(in the rows, 128 means zero)
The rows below fall into families. The same turns and mirrors carry the whole set onto itself and the rows of a family onto each other. For each named row, which other rows are in its family? Write them in the order they are listed.
These 20 rows form 4 families of 5 rows each.
Nubos: [111 102 113 123 146 109 111 131 127 124 151 158 149 148 143 127 147 130
 100  89 134 124 113 100 137 121  99 151  80 148 132 143 126 145 107  90
 139 143 116 151 160]
kiru: [128  97 123 140 141  86 141 119 101 153 122 118 159 144 118  88 139 113
 101  97 149 147 120 116 147 116 147 153 101 136 120 170 109 117 118 121
 136 120 102 122 165]
ferus: [119  99 157 112 128 117 144 143 107 110 131 120 127 136 157 129 122 131
 119 145 160 152 136 107 156 109 122 124  62 121 143 114 113 112 131 113
 140  86 133  98 150]
Remuk: [154 113 150 160 129 103 124 117 113 141 117 108 155 134 106  83 122 128
 120 127 170 134 134 128 154 149 108 155 103 106 111 160  98 117 113 124
 143 122 134 115 162]
nir: [148  78 128 136 174 128 125  98 121 127 132  99 150 119 130 129 127 142
 109 106 148 139 142 136 135 106 117 112 110 126  96 156 112 104 129 122
 135 147 135 159 163]
Viri: [125 101 162 133 133 109 149 131 115 120 123 102 130 154 180 125 134 123
 120 174 144 127 123 113 158 120 113 106  86 132 136 111 113 115 126 114
 147 111 137  93 132]
gilet: [130 123 130 131 120 125 114 129 133 131 119 140 136 123 181 102 126 125
 117 138 108 115 102 138 139 148  81 125 103 129 137 132 127 143 120  83
 155 130 157 125 163]
Kig: [130 107 136 100 119 105 140 114 124 151 118 121 155 117 192 114 138 131
  99 121 111 127 115  99 144 116  98 124  87 133 116 159 145 120 137  87
 151 119 146 124 148]
mafav: [109 106 151 151 135 112 104 137 107 107 150 148 135 157 134 122 150 110
 109 106 142 119 128 112 130 137 108 145  74 171 138 125 106 149 115 107
 133 140 109 143 155]
kozin: [119 106 164 124 117 115 154 132 121 130 155 128 158 146 149 124 122 130
 134 136 133 132 123  99 154 101 137  94  75 138 130 111 110 130  99 108
 153 101 131  92 142]
pezan: [152 111 150 129 166 123 129 110 131  84 128 115 148 121 142 143 128 142
 134 127 153 126 123 127 127 121 101 131 115 143  83 119 112  96 118  98
 132 142 144 156 141]
vigab: [159 106 140 156 168 117 119 118 134  99 128 126 129 121 128 140 115 133
 131 147 157 120 143 129 150 111 107 103 109 130 110 129 110  99 103 134
 129 142 152 129 152]
tuta: [105 123 141 145 130 110 114 127 143 112 139 158 131 157 120  90 146 105
 127 131 150 127 116 115 141 127  93 157 101 153 147 144  98 149 111 113
 135 120 109 130 157]
gepif: [144  91 145 128 155 131  96 111 133 104 136 118 142 115 131 137 120 129
 131 135 166 111 142 146 132 112 108  99 116 139 105 151 122 114 135 130
 132 136 132 159 153]
deba: [135 139 126 110 128  95 112  95 106 131 132 116 146 124 172 107 128 138
 128 118 117 130 102 138 130 140  91 141 118 146 117 147 142 128 130  91
 144 129 152 123 129]
Lomov: [119  76 144 114 154 126 155 128 124 115 134 122 141 133 161 138 131 125
 118 135 144 156 121 109 149  79 135 104  60 127 127 132 114  99 123 110
 139 113 129 124 135]
Pamez: [146 124 130 132 121 104 128 106 121 135 110 146 142 101 173 107 131 130
 102 134 125 101 126 114 124 134  96 128 104 142 120 146 156 130 128  77
 155 109 154 122 158]
kovek: [136 117 145 144 123  95 135 121 104 149 110 119 162 136 118 102 132 103
 104 113 146 139 123 158 136 130 147 147 108 105 120 160  98 116 123 128
 146 111 135 102 161]
Fosug: [155 109 146 146 124 106 133  99 112 154 134 102 155 135 117  75 105 133
 126 111 142 154 117 127 129 124 130 132 102 135 125 158 119 117 110 131
 137  93 132  98 137]
gegot: [104 119 133 140 130 124 128 140 131 107 161 139 156 155 115 123 135 130
 141 114 145 108 124 107 137 118 121 155 103 145 128 112 100 130 112  94
 139 124 105 153 178]

Which other rows belong to the same family as Lomov? Nubos, kiru, nir, Kig
Which other rows belong to the same family as Viri? Remuk, gilet, vigab, tuta
Which other rows belong to the same family as Fosug? kozin, pezan, deba, gegot

The rows below fall into families. The same turns and mirrors carry the whole set onto itself and the rows of a family onto each other. For each named row, which other rows are in its family? Write them in the order they are listed.
These 32 rows form 4 families of 8 rows each.
kodav: [117 136  85 141 126 119 126 124 153 107 113 126 115 137 101]
guf: [133 134 122 129 120 139 135 158 107 146 134 108 146 137 162]
lok: [121 130  95 150 139 114 125 136 161 104 110 140 120 124 111]
voze: [148 142 116 125 118 140 136 137 114 142 132 127 127 134 172]
paro: [131 144 145 141 118 118 134 148 105 139 117 111 140 129 169]
lig: [128 135 102 148 152 112 124 145 149 109 102 118  99 110 116]
Masad: [135 150 115 146 131 104 129 117 118 104  97 134 110 118  98]
fimo: [133 153 142 130 119 112 131 126 106 144 115 103 144 127 157]
vudu: [142 123 144 150 140 112 143 144 107 133 130 104 150 131 162]
Nugez: [132 157 115 132 109 114 130 122 125 135 124  99 146 158 158]
novov: [131 118 104 147 141 111 127 144 147  97 103 136 118 111 104]
movag: [127 120  97 158 133 107 129 149 131  92 121 142 115 111 105]
Rusi: [127 126  99 136 136 108 126 129 142 100  94 119 114 116  97]
nafu: [138 143  82 131 140 127 126 128 127 116 106 132 127 135  91]
tigu: [138 156 114 121 113 128 129 132 100 149 126 113 145 137 156]
pul: [133 130 151 134 118 117 134 137 102 137 138  95 151 130 144]
kimes: [144 135 142 114 112 119 126 129 128 128 111  85 139 135 146]
fazos: [117 132  86 162 132 111 129 141 145 100 128 146 117 123 112]
pezep: [125 120 102 154 127  99 131 138 119  88 113 121 115 116  94]
Moti: [115 130  88 158 119 108 131 133 131  96 132 131 116 136  97]
Nar: [133 122 105 167 150  97 130 158 128  97 112 120 117 120 106]
kod: [136 127  96 165 127 111 131 159 135  98 130 141 114 145 106]
Kofu: [137 146 132 136 139 119 137 131 114 143 118 108 129 117 175]
pezik: [130 141  93 147 130 127 123 144 156 111 121 139  96 133 115]
guze: [136 147 122 130 119 129 131 150 103 146 114 114 143 133 170]
sogi: [129 130 144 141 117 128 137 155 109 141 137 105 144 134 162]
bozi: [138 132 122 125 112 132 133 145  96 143 148 104 153 138 144]
beled: [145 124 127 122 111 117 133 143  92 118 134  83 136 119 143]
tam: [152 120 128 140 119 130 141 151 107 133 144 122 147 150 158]
kedin: [132 146 100 138 107 113 135 136  90 125 147  97 142 140 153]
nuno: [118 127  95 147 140 129 132 130 135 114 143 119 128 137  85]
Vesiz: [115 134 129 161 131 107 134 122 125 101 134 120 111 122  91]

Which other rows belong to the same family as Masad? Nugez, nafu, kimes, beled, kedin, nuno, Vesiz
Which other rows belong to the same family as fazos? guf, lok, paro, novov, movag, guze, sogi
Which other rows belong to the same family as tam? voze, lig, vudu, Nar, kod, Kofu, pezik

The rows below fall into families. The same turns and mirrors carry the whole set onto itself and the rows of a family onto each other. For each named row, which other rows are in its family? Write them in the order they are listed.
These 36 rows form 6 families of 6 rows each.
fovi: [150 147 137 129 134 125 159 108]
Gepi: [143 111 116 126 125  98  97 117]
damo: [121 138 149 130 115 121 125 109]
Lunu: [166 115 137 110 131 138 158 135]
lufa: [123 142 148 134 125 122 114 115]
Zos: [126 137 141 140 114 121 110 111]
bamov: [153 158 128 129 134 125 147 110]
kaze: [163 122 141 111 120 133 158 141]
Lil: [131 101 102 120 147 130 118 136]
buf: [151 101 105 144 128 122 156 143]
Refo: [143 100  99 124 148 126 119 139]
fela: [158 103 102 141 129 132 151 143]
gon: [134 126 148 141 119 124 109 104]
Lenu: [159 105 110 146 125 119 152 149]
fol: [137 101 104 116 144 117 113 144]
digaf: [132  98 108 118 151 121 118 135]
moba: [168 101 106 141 130 125 140 147]
gof: [160 102 117 140 130 128 154 148]
Zes: [141 158 134 124 129 126 146 108]
nozi: [139 109 121 124 136  91 106 116]
Ziru: [135 106 102 124 137 127 104 141]
gavi: [156 159 125 124 125 128 146 109]
nema: [155 122 133 104 112 129 157 140]
mev: [130  99  96 126 143 126 127 135]
mov: [133 141 149 137 121 131 108 117]
pena: [149 110 124 133 128  98 103 106]
nozo: [166 129 129 104 113 135 155 128]
fisek: [135 124 113 129 119  96 103 111]
buban: [152 161 137 130 134 129 137 113]
sosu: [140 111 116 136 119 100 103 108]
pizi: [147 115 119 128 128  90 106 110]
nofu: [154 151 131 123 126 127 150 100]
pamug: [156 110 114 138 119 122 154 155]
ziged: [161 124 137 108 119 130 164 127]
Mur: [161 120 134 101 116 135 154 133]
Kat: [129 132 150 137 116 131 112 111]

Which other rows belong to the same family as Refo? Gepi, Zos, gof, Zes, ziged
Which other rows belong to the same family as fovi? damo, Lunu, moba, Ziru, fisek
Which other rows belong to the same family as gavi? buf, digaf, nema, mov, pena

The rows below fall into families. The same turns and mirrors carry the whole set onto itself and the rows of a family onto each other. For each named row, which other rows are in its family? Write them in the order they are listed.
These 30 rows form 5 families of 6 rows each.
votis: [149 129 112 134 116 113 129 105 112 108 151 126 138 140 125 111 167  93
 124 161 120 131 110 113 144 139  81 122 120  86 107 141 115 112 100 122
 133 132  93]
lalas: [144 112 136 153 109 114 108 116 145 145 148 122 131 120 128 164 137  95
 144 148 109 168 143 148 146 178 104 132 131 125 124 143 109 114 137 130
 108 134 131]
ref: [153 116 109 132 112 113 125 104 137 105 131 110 124 118 137 114 162  84
 114 150 125 133 124  99 144 136  82 130 131  88 101 126  98 118  95 122
 149 132 100]
tovap: [119 109 106 135 102 152 177 130 153 121 140 117 109 148 144 128 153 101
  94 115 125 146 142 131 110 122 114 137 109 110 110 115  89 144 135 136
  77 113 121]
bubu: [163  95 118 130 112 119 141 108 119 111 157 106 136 142 132 106 154  86
 116 169 123 140 118 122 132 133  90 137 129  92  97 142 102 125 100 126
 143 124  86]
til: [119 106 119 135 110 118 191 118 150 114 149 113 115 153 122 118 140 106
 104 143 129 152 134 135 118 126 103 130 121 116 119 116 100 156 150 151
  75 105 133]
vavi: [118 123 104 128 123 146 136  51 139 123 135 145 100 127 134 119 128 102
 135 125 110 135 154 143 124 119 121 113 122  91 125 130  99 111 117 141
 122 130 103]
boku: [114 109 145 120 135 129 162 143 140 158 135 113 104 120  97 127 133 112
 102 147 116 115 151 160 101 164 100 144 134 114 110 121 125  98 124 136
 120  99 117]
duf: [118 122 128 152 120 106 114 102 135 149 138 121 134 121 133 144 145  96
 141 159 105 177 139 127 149 174 103 111 129 134 124 132 107 112 132 127
 105 144 138]
tudot: [126 125 123 148 102 115 119 111 149 149 121 126 139 129 129 138 135  93
 137 157 106 176 130 152 147 167 108 104 139 128 128 130 111  99 141 126
 113 143 142]
ser: [ 99 107 139 124 136 131 158 138 151 143 128  91 108 126  88 138 133 105
  95 130 125 118 148 155 109 157 106 139 128 114  99 122 125  94 127 128
 118 101 111]
Duluf: [121 146 120 146  96 117 134 114 147 136 143  97 112 127 151 148 142 144
 115 138 114 115  98 160 127 172  88 137 154  93 101 139  97 130 104 123
 105  95 116]
zakuz: [ 93 110 116 128 115 131 125  64 142 115 142 131 100 136 137 102 117 101
 122 156 123 144 144 166 122 123 127 108 139  85 114 137  92 111 125 131
 134 128 109]
Lobus: [110 117 130 122 153 132 150 121 153 144 131 108 102 131  87 120 122 112
  87 141 120 123 144 147 107 165 102 130 131 114  99 120 138  93 133 119
 102 112 125]
subos: [122 133 121 146 102 127 133 108 159 142 165  89 102 130 152 149 144 141
 117 131 118 129  99 130 110 155  85 162 136  98 106 135 106 137 116 117
 118  82 114]
biz: [119 134 111 145  95 113 127 123 136 135 150  93 116 141 149 139 143 142
 108 139 110 111  82 148 114 153  92 158 127  98 109 133  97 131 125 113
 100  93 111]
puso: [110  93 127 129 105 130 160 117 142 120 151 104 115 153 147 116 173 121
  85 119 132 146 143 134 109 133 114 126 112  99 118 115  95 149 146 134
  76 121 115]
sune: [104 110 108 132 127 135 129  53 128 137 138 137  99 125 140 107 120 106
 131 147 112 149 146 153 105 123 118 112 140  85 123 127  93 116 121 137
 132 131 111]
nufad: [122 140 129 154 101 106 142 114 143 131 144  93 107 116 165 127 127 138
 110 148 107 119 111 163 129 160  87 153 138 103 104 120  84 149 125 135
 117  88 114]
dopu: [131 105 112 149 103 112 105 109 144 142 152 132 128 111 121 147 149  92
 127 141 100 156 143 135 140 182 104 112 127 114 136 146 109  83 116 139
  95 131 126]
fekoz: [107 117 117 142 116 144 121  47 140 115 134 123 108 131 110 118 118 112
 120 134 125 137 142 133 125 119 116 113 122  79 141 135 109 126 124 136
 116 141 113]
sus: [149 116 116 131 108 138 142 111 140 121 155 101 131 133 132 107 151  73
 136 178 131 134 126 131 149 134  73 120 130 107  96 147 119 119  94 122
 139 129  97]
vugob: [134 114 126 151 130 106 103 100 147 138 147 118 123 118 116 136 142 101
 143 136 106 172 144 133 149 183 103 114 119 109 125 138  98  97 127 126
 113 141 144]
rivu: [100 109 129 125 125 141 137  53 141 123 126 145 111 130 135 125 113 102
 125 147 110 134 140 150 101 123 137 124 124  98 131 127  97 121 128 129
 128 130 111]
fimi: [110 103 102 134 103 134 183 127 164 112 144 106 121 148 144 121 142  96
 104 137 127 150 128 128 123 138 105 132 113 103 119 105 103 148 149 143
  70 110 123]
noza: [126 107 103 131 108 135 180 121 155  99 142 105 109 152 149 105 150 110
  95 129 122 151 139 131 118 137  96 117 126 109 109 120  94 150 137 147
  78 132 128]
tesob: [114 127 118 156  96 115 134 127 150 126 141  89 107 123 155 133 128 143
 113 136 102 116  92 164 118 164  90 141 142  95 115 124  91 135 126 122
 119  91 106]
fuv: [117 112 134 133 145 125 140 134 152 153 140  82 104 128  98 132 126 116
  86 121 112 124 150 151 100 156 109 143 111 115 104 126 124 104 135 113
 119 113 126]
Vilor: [153 114 115 139 118 123 144 103 117 121 155 119 126 132 119 115 163  83
 130 170 124 131 133 122 141 127  70 117 135 100  94 149 112 126 106 119
 137 129  86]
fered: [122 107 129 130 137 131 134 123 149 155 122 109 119 134 103 138 135 113
  81 122  90 121 143 142  92 148  91 134 115 128  99 113 132 102 140 124
 110 103 117]

Which other rows belong to the same family as Lobus? lalas, bubu, Duluf, rivu, noza
Which other rows belong to the same family as puso? ref, subos, dopu, fekoz, fered
Which other rows belong to the same family as til? boku, tudot, zakuz, nufad, sus
Which other rows belong to the same family as biz? votis, tovap, vavi, vugob, fuv

The rows below fall into families. The same turns and mirrors carry the whole set onto itself and the rows of a family onto each other. For each named row, which other rows are in its family? Write them in the order they are listed.
These 40 rows form 5 families of 8 rows each.
vizat: [128 147 104 135 167  96  80 113 146 114 156 136 123 116 105 142 104 137
 138 102 151 144 133 151 172 133 127 131 145 161 120 117 129 109 124 143
 116 104 116 105 108 108 149 127 132]
fibol: [109 145 108 133 133  86  77 142 133 131 162 157 134 116 122 127 132 131
 128 107 109 134 117 124 169 139 120 131 140 142 104 104 125  97 131 134
  92 126 108  99 119 102 162 161 141]
lovi: [102 125 118 137 156 114 119 110 152  97 165 128  88 119 135 162 104 132
 158  87 114 153 134 142 157 134 128 131 155 172 104 118 146 126 128 129
  94 107 151 128 111  90 168 104 149]
gapar: [102 139  99 115 147 126 101 106 148  79 154 114 113 119 112 157 132 152
 143 122  99 136 107 140 146 121 145 147 134 154 105 107 137 120 152 122
 100 107 141 126 137 114 158 139 146]
Rokil: [138 123 154 142 155 126  75 120 138  99 164 139 139 121 132 126  96 122
 129 123 130 155 114 106 170 156 150 145 146 155 100 131 127 104 140  95
  98 111 181 134 119  83 140 118 155]
pof: [120 142 131 137 123 103  84  95 138 119 137 176 121 144 125 108  88 138
 128 121  93 147 145 106 153 150 121 125 143 135  79 141 129  96 138 114
 123 108 112 136 121  95 109 167 154]
biv: [114 143 144 148 152 101  72 143 109 125 142 152 150 154 137 111 101 122
 154 125 108 116 117 145 161 158 156 132 133 124 122 112 124 112 116 153
 110 112 109 120 132 134 125 146 138]
Geg: [102 128 125 167 145 114 103  90 134 120 130 148 115 133 164 156 116 126
 156 104  91 149 139 150 155 147 160 113 166 169  96 133 145 131 133  93
 104 104 169 126 122  71 170 105 158]
timol: [148 149 139 120 150 111  80 102 130 114 143 160 157 138 130 111  88 133
 133 133 134 141 132  93 157 165 138 137 135 119  86 126 120 114 124 125
 122 114 125 123 120  97 108 131 140]
fim: [ 98 121 133 148 123  78  71 137 111 130 157 182 124 146 151 119 116 111
 144  95  89 125 121 135 164 155 123 113 135 125 116 114 139 101 132 149
 106 111  98 120 141 112 148 140 138]
Lufur: [ 92 115 127 120 131 129 111  97 125  72 159 148  88 154 140 161 120 128
 173 111  94 126 109 137 135 138 154 126 123 147 108 121 151 136 154 134
 119 104 139 145 157 116 149 130 140]
zofe: [115 121 140 127 142 133 118 119 127  87 173 125 104 122 145 157 113 116
 144  98 110 152 113 105 149 150 141 137 140 147 103 100 145 129 108 138
  86 135 159 128 118  95 164 116 146]
sagam: [ 84 120 133 152 138  99 124 114 130 120 145 163 101 161 164 148 105 120
 190  99  98 129 142 157 144 154 156 111 151 152 104 119 148 146 130 140
 108 103 134 129 136 105 158 109 152]
Vulo: [ 93 129 137 137 145  86  83 124 101 127 141 161 121 159 136 130 122  99
 167 128  87 102 121 151 170 142 153 146 129 139 123 111 125 136 131 154
 128  97 102 126 128 113 128 123 123]
roboz: [111 148 116 160 133 106 110  76 122 138 108 172 127 163 155 139 107 129
 169 124 103 134 156 149 141 153 166 103 153 144  95 132 137 139 118 121
 137 106 123 122 128  94 135 136 149]
tatuv: [110 133 109 147 118 116  88  67 127 106 111 143 143 147 141 144 140 135
 137 137  90 142 124 147 131 147 184 116 144 139 105 108 145 130 146 102
 128 109 147 121 160 109 148 138 157]
Voka: [109 120 116 120 139 104 115 110 134 104 167 120 104 115 116 159 138 105
 138 117 108 144 118 119 165 124 137 164 139 159 118  89 135 132 125 140
 107 114 150 123 111  89 156 104 135]
vuda: [112 132 123 165 101 100  92  82 126 132 118 165 128 144 144 122 117 124
 116 116  75 160 146 123 138 155 147 109 157 136  94 114 145 105 120 110
 117 123 130 124 132  95 138 160 169]
Fip: [143 148 114 137 153  98  81  84 138 125 135 173 136 144 122 126  89 134
 151 121 151 141 151 130 164 147 133 120 141 141 104 144 126 113 133 128
 148  92 115 122 120  95 114 127 133]
bagoz: [ 86 108 137 140 128 102 126 115 121 112 151 139  98 151 141 145 126  98
 168 123  70 127 128 138 153 134 152 156 140 146 122 100 143 140 130 147
 112  99 145 148 129 105 139 103 145]
ruze: [125 143 111 124 137 122  80  63 131  87 121 148 128 148 118 133 104 147
 136 135 100 138 129 133 139 139 149 128 129 129 101 132 137 113 150 121
 146  92 117 141 148 117 107 146 141]
nuv: [103 129 139 140 129  92  92  62 113 122 106 153 131 152 147 132 118 107
 128 132  72 140 143 135 146 163 174 126 157 145  83 103 136 154 123 109
 129 111 124 117 124  84 129 117 149]
leb: [ 99 114 154 150 127 110 119 130 117 114 150 149 125 161 166 130 107 110
 170 114  87 133 125 127 138 165 160 127 141 122 115  99 147 132 114 150
  97 119 146 139 144 121 141 114 157]
tavu: [103 114 126 125 134  94  71 103 112  94 149 168 129 156 150 141 124 119
 159 108 110 116 107 148 147 157 154 112 122 123 122 110 146 128 155 147
 129  97 110 124 173 126 145 110 129]
libuk: [124 139 135 119 140  88  87  76 135 120 124 157 140 149 110 112  99 120
 132 151 114 137 146 118 156 154 156 148 144 143  83 116 118 138 140 115
 141 100 117 121 117  95  99 131 144]
poz: [128 118 152 127 152 104  68  89 137  97 153 147 118 131 104 127  96 107
 122 133 127 147 127 121 177 146 151 156 144 175  97 131 121 122 157  95
 128  94 153 131 111  80 118 117 142]
los: [112 124 158 172 139 137  85  99 107 104 132 138 123 140 163 143 110 110
 136 114  79 150 117 132 152 160 176 120 153 156 104 125 143 122 114  97
 101 123 174 135 125  86 155 130 159]
nekag: [110 117 127 129 139 111  69  88 131  89 144 153 140 128 154 152 136 128
 137 117 105 138 102 132 153 156 168 120 144 153  92 120 140 130 172  82
 108 103 164 118 159  80 169 103 148]
livop: [121 149 142 149 135 122  90  80  99 119 112 159 141 157 162 128 100 123
 139 124  84 136 135 119 139 170 164 111 142 120  88 120 137 133  98 127
 125 125 118 125 128 100 123 142 144]
pom: [103 127 115 135 116 116 118 130 140 109 175 146  92 124 116 146 127 125
 142 106 106 151 124 110 152 127 125 138 139 158 105 109 139 103 129 132
  93 132 143 125 117  99 163 167 155]
led: [114 139  98 120 150  90  61 111 136 101 145 134 155 121 122 137 137 143
 129 118 115 128 104 151 157 140 144 133 134 130 120  96 132 112 152 134
 110 100 113 104 153 124 154 121 134]
san: [121 120 148 134 132 105  65 113 135 107 168 184 114 130 132 122  96 121
 129 107 120 147 122 100 172 155 125 122 141 159  80 148 128  98 160  91
 109 111 141 129 123  71 141 148 148]
beti: [134 129 123 144 164 106  76  99 151 108 157 149 123 113 132 143  96 130
 138 102 139 156 134 133 178 142 127 130 155 168 105 144 132 106 147 100
 114  90 161 127 114  71 149  95 142]
pes: [110 141 118 149 148  80  85 117 124 138 136 173 135 158 135 127 106 124
 171 113 137 121 141 167 159 153 154 110 142 142 121 117 132 129 127 152
 130 101  99 105 134 122 140 132 136]
gevi: [ 94 104 140 151 106 106 111 126 120 109 170 171  82 152 146 138 112 105
 158  94  86 141 128 121 148 144 127 119 134 142 118 119 153 106 130 148
 108 117 134 146 139 109 149 146 152]
Leme: [107 108 156 149 142 106  72  75 116  99 136 141 108 132 141 146 115  94
 120 114  85 150 123 137 166 155 169 134 156 177  97 117 139 140 139  89
 117 106 160 126 119  69 149 102 148]
giki: [113 110 141 162 111 101  73  99 123 120 149 173 122 129 152 136 125 106
 117 102 101 161 124 118 158 161 152 106 155 161  95 121 143 107 140  87
 104 127 160 116 134  72 170 141 162]
tem: [117 141 118 116 157  90  73 118 113 118 157 142 128 122 110 143 134 106
 137 123 124 118 111 133 182 132 138 154 128 151 119 101 118 128 126 147
 123 111 106 102 110  96 145 125 112]
nog: [124 127 130 108 158 117  59  84 136  72 154 157 124 129 132 140 100 141
 136 114 115 134 108 119 161 147 133 131 128 142  88 145 133 114 175 101
 125  86 134 138 147  88 130 110 130]
Zus: [130 150 131 126 168 124  71 131 118  99 165 128 129 115 116 140 107 129
 129 110 131 135 105 122 172 143 136 141 131 150 110 113 123 108 110 140
  99 129 122 108 106 106 148 148 126]

Which other rows belong to the same family as giki? fibol, pof, fim, vuda, pom, san, gevi
Which other rows belong to the same family as los? Rokil, biv, timol, zofe, leb, livop, Zus
Which other rows belong to the same family as gapar? Lufur, tatuv, ruze, tavu, nekag, led, nog

